The table:
[  3  22  -2  -1   4 -25   7  19 -12  61 -14  53]
[ 17  19  -6   2 -34  20  13 -35 -42 -35 -19  12]
[ 12  11  26  -5   4  10   3   4  -6  32 -34  21]
[  1 -23 -14  15   1   5 -13 -22  24  -5  22 -46]
[  3  13  -4  -8 -16   3  15 -34 -11 -26 -29   9]
[  2  39  17 -15 -24  28  26 -31 -49  -9 -34  48]
[  8 -11 -20 -14  12 -34 -19  18   2  -9  49 -30]
[ -3  21   9 -16  19   3  10   6  -7  32 -30  44]
[-12  39  32  -7 -10  11  23  -5 -37  39 -36  58]
[-23 -37   6   0  14 -20 -14  32  48  -7  50 -31]
[-19 -43  -2  14  16 -28 -46  52  42  -5  64 -38]
[  8   2  -1 -29  -4 -27  -3  41  -3  56   9  28]
[ -2  -9 -15 -13  12 -62 -19  20   2  18  74  -2]
[ 25   8  -5 -46  22 -54 -14  32 -17  65  37  25]
[  2  -1 -17 -37  10 -50  -4  38  -3  40  62  -9]
[ 11  33   9  -8 -20  27  34 -58 -55 -20 -43  18]
[ 20   1 -14  35 -20  19  -3 -38 -23 -54  -5 -33]
[ 11   7  13  -6  -5 -18   1  -2   9  -7  26  -6]
The rows of a group all lie on one hidden flat surface, such as a line or a plane, and each surface passes through zero. There are 2 groups. The first row asked about is in group 0, and each new group gets the next number.
Some new rows, each followed by its group:
[ 11  11   1 -12   9 -26 -11  26 -22  70   0  38] 0
[-14 -21  11 -11  28 -28 -27  63  50  43  35  -9] 1
[ -1 -19   2  20 -17  35   4 -25  13 -44  -9 -34] 0
[ 14  11  23  -6   5   7  10  -7 -20  38 -65  54] 0
[ -7 -12   2  19  -4  -1   1  -9  13 -48  30 -53] 0
[ -6 -15  -8 -15   4 -55 -20  29   3  15  44  -6] 0
[  2  26   7  -4 -28   6  12 -16 -10 -10 -23  12] 1
[ -2 -13  10  -2   4 -13 -16  21  21   1  27 -11] 1
[ -3  18  26 -15   6 -20  20  42   6  60 -10  52] 1
How many dimensions does the flat surface of each group have? From group 0 on:
2 2
